Each scene shows the same named points in several views, each turned, perhaps mirrored, and shifted as a whole.
A view may leave some points out. In some views, one point has been moved. Which views, in the order they come, and which point in each? Write - if no view has one.

-- scene 1 --
view 1:
  K_873 [-73 -36 -34 -55  18  67 -70  64  35 -14  44  72]
  K_869 [-38 -23 -34 -17  21  53 -77  65  24 -48  47  65]
  K_899 [-55 -35 -33 -36  20  63 -74  72  27 -23  43  72]
  K_576 [-52 -42 -34 -36  20  67 -74  81  25 -14  39  76]
  K_388 [-42 -30 -31 -30  18  57 -79  67  21 -34  42  65]
  K_466 [-51 -17 -38 -20  21  53 -70  55  35 -57  54  65]
  K_238 [-51 -21 -37 -22  22  56 -71  61  33 -49  52  67]
  K_532 [-75 -39 -34 -58  17  68 -70  67  34  -8  42  72]
  K_671 [-45 -54 -29 -44  17  70 -81  92  14   6  27  78]
view 2:
  K_532 [-16  32  10 -57 -42   6  39 -22  16  42 -46  16]
  K_899 [-26  17   1 -43 -38   2  46 -13  -1  35 -50  28]
  K_139 [-30   7   0 -33 -35  -1  50 -10 -10  30 -50  32]
  K_238 [-25  -2   4 -27 -39  -1  52   0 -16  30 -52  38]
  K_576 [-33  22 -10 -48 -33   3  44 -18   0  36 -52  28]
  K_466 [-19  -8  23 -15 -39  -4  56  -5 -15  25 -44  29]
  K_388 [-24   5   0 -36 -41   2  49   0 -11  34 -53  38]
view 3:
  K_869 [ 30  22 -32   7  30 -34  -8  24  20 -32   3  17]
  K_671 [ 38  59 -29  50  37 -27 -43   2   3 -33  16 -11]
  K_139 [ 34  26 -36  20  34 -34 -18  14  19 -27   9   9]
  K_111 [ 29  24 -34  21  34 -39 -20  15  26 -28  16   1]
  K_466 [ 28   6 -37   2  32 -41  -4  23  34 -26  10  14]
  K_388 [ 28  30 -27  17  32 -35 -18  20  19 -34  10   6]
  K_899 [ 31  30 -35  29  35 -36 -26  10  22 -28  17  -2]
  K_238 [ 31  11 -37   9  33 -39 -10  19  30 -25  10  11]
  K_576 [ 36  38 -37  37  37 -33 -32   5  15 -26  15  -3]
  K_469 [ 36  16 -38   7  32 -31  -6  20  18 -28  -1  23]
  K_873 [ 26  26 -35  36  37 -46 -35   6  34 -24  32 -20]
view 4:
  K_466 [ 26  22  12  33 -12  26   6  34  47 -78 -13  23]
  K_238 [ 25  24  17  27 -15  20  11  35  44 -75 -12  24]
  K_899 [ 18  30  33  11 -21   7  29  37  33 -64 -10  31]
  K_869 [ 37  31  25  26  -7  20  10  35  43 -73  -3  22]
  K_111 [ 20  27  27  18 -16  14  23  37  37 -68 -11  31]
  K_469 [ 41  30  20  25 -13  14   4  34  45 -75  -2  14]
  K_388 [ 30  32  33  19  -8  16  22  37  37 -67  -3  29]
  K_139 [ 28  30  27  16 -18   8  19  36  38 -68  -6  22]
  K_576 [ 21  33  37   3 -25  -3  33  38  31 -60  -6  29]
view 5:
  K_899 [  3 -36 -32 -32 -11 -24  17  -1 -14  17  27   0]
  K_576 [  5 -42 -19 -29  -8 -21  14   2 -15  19  27  -5]
  K_238 [ -4 -35 -63 -38  -8 -38  16 -10 -20  16  28  -1]
  K_139 [  0 -41 -44 -29  -7 -35  12  -7 -17  18  30  -4]
  K_111 [  0 -33 -45 -34 -11 -29  18  -5 -14  17  28   3]
  K_469 [ -5 -44 -63 -28  -4 -49   7 -14 -21  18  32  -9]
  K_869 [ -3 -39 -60 -26  -8 -47   9 -13 -14  19  33   0]
  K_532 [  6 -26 -19 -45 -15  -3  29   9 -13  15  22   9]
  K_388 [  1 -35 -44 -25 -11 -38  13  -8  -8  19  32   4]
view 6:
  K_139 [ -4 -19  33  44  -4 -18   9 -64 -13  78 -23  57]
  K_469 [ -3 -21  37  47 -14 -32   1 -71  -2  69 -17  54]
  K_873 [  0 -16  31  29   5  -2  32 -46 -38  89 -39  57]
  K_238 [  1 -20  37  39 -16 -31  13 -61 -13  68 -26  50]
  K_869 [  2 -17  28  47 -17 -27   4 -67  -5  70 -20  51]
  K_576 [ -9 -19  30  42  12  -1  15 -61 -23  92 -26  64]
  K_111 [  0 -17  30  39  -6 -16  16 -58 -19  79 -28  54]
  K_466 [  6 -18  27  45 -24 -33   6 -64  -3  63 -21  47]
  K_671 [-12 -16  17  48  25  19  11 -64 -24 105 -24  72]
  K_388 [  2 -16  22  45  -8 -14   9 -63 -11  78 -24  54]
  K_899 [ -4 -18  30  39   2  -9  16 -58 -22  85 -28  58]
Views that do not fit: view 2, view 6
  view 2 moved: K_238
  view 6 moved: K_466

-- scene 2 --
view 1:
  K_563 [ -2  19  33  21   1  16 -21  28   2 -20 -29  -1]
  K_428 [  1  22  31  21   0  24 -19  30   2 -21 -30   3]
  K_789 [ -4  21  30  19   2  19 -21  28   3 -17 -28  -2]
  K_715 [ -1  34  15  26 -13  18  -3  38  -1  -8 -24  -2]
  K_799 [ -4  35  14  25 -17  18  -4  41  -3  -9 -23  -9]
  K_54 [  0  37  15  22 -13  18  -4  39   1  -4 -22  -6]
  K_812 [ -1  18  32  20   0  22 -15  27   0 -20 -30  -1]
  K_622 [ -1  23  30  18   2  23 -17  28   2 -19 -28   0]
view 2:
  K_54 [ 41  30  -9 -20  -9   0 -15 -13  -9 -11  12  31]
  K_715 [ 37  31  -8 -19  -9  -2 -13 -11  -6 -13   8  33]
  K_789 [ 26  27 -15 -15 -14  -1 -10  13   3 -13   9  17]
  K_812 [ 22  28 -14 -16 -13   0 -12  15   4 -13   4  22]
  K_799 [ 44  32  -6 -20  -8  -1 -15 -13  -2 -14  13  34]
  K_563 [ 24  27 -15 -14 -14  -1 -12  14   6 -13   3  15]
  K_622 [ 25  28 -16 -13 -12  -2 -10  14  -1 -10   6  22]
  K_428 [ 25  29 -16 -11 -15  -3 -10  13   3 -10   3  23]
view 3:
  K_799 [-52 -75 -41 -25  46 -12 -24 -15 -46 -36  54  31]
  K_715 [-48 -71 -43 -27  45 -12 -24 -14 -46 -30  53  30]
  K_428 [-34 -65 -30 -33  38 -20 -27 -15 -28 -24  49  12]
  K_789 [-38 -64 -27 -36  35 -19 -30 -17 -28 -28  45  15]
  K_622 [-36 -67 -29 -35  37 -20 -29 -16 -28 -23  47  14]
  K_563 [-35 -60 -27 -36  35 -21 -27 -17 -28 -29  45  13]
  K_812 [-34 -65 -29 -31  35 -21 -29 -18 -31 -25  43  12]
  K_54 [-47 -74 -42 -29  45 -11 -27 -15 -44 -32  55  35]
view 4:
  K_428 [  5   7   2 -26 -20   7  14 -13   2 -17  -5  28]
  K_812 [  3  11   0 -28 -19   3  16 -11   5 -19  -3  29]
  K_54 [  0  -2  19 -17 -20   1  21 -18 -15 -17  16  29]
  K_622 [  4   8   2 -27 -19   4  13 -14   2 -21  -5  28]
  K_715 [  4  -1  16 -17 -18   2  20 -15 -11 -16  18  31]
  K_789 [  0  12   4 -23 -18   3  16 -15   3 -20  -7  29]
view 5:
  K_799 [-42  -7   7 -14  41 -10  18  39  -7   9  20  46]
  K_563 [-42   8  -1  18  37  -5  13  38  -9   6  27  29]
  K_54 [-38  -9   7   7  42  -7  17  31  -5   4  24  52]
  K_428 [-43   6  -3  16  38  -4  16  40 -13   3  22  33]
  K_715 [-38  -6   3  -8  41 -11  18  39  -8   9  17  48]
  K_789 [-46   5   1  17  37  -5  17  38  -8   7  26  32]
view 6:
  K_563 [  1  48   4  -1 -72 -23 -22  -3   4   5  31  15]
  K_54 [ 10  41  -8 -11 -71 -29 -10  14  20  12  42  32]
  K_812 [  5  48   1  -2 -74 -23 -23   0   8   7  29  12]
  K_622 [  7  44   4  -3 -77 -24 -23   1   7   8  33  14]
  K_799 [  7  40 -12 -12 -67 -25 -14  17  21  12  42  31]
  K_789 [  5  45   1  -3 -73 -25 -22   0   2   7  34  15]
  K_428 [  7  44   5  -2 -75 -21 -24   0   8   6  32  14]
  K_715 [  8  43  -7 -13 -72 -23 -11  14  22  11  40  28]
Views that do not fit: view 5
  view 5 moved: K_54
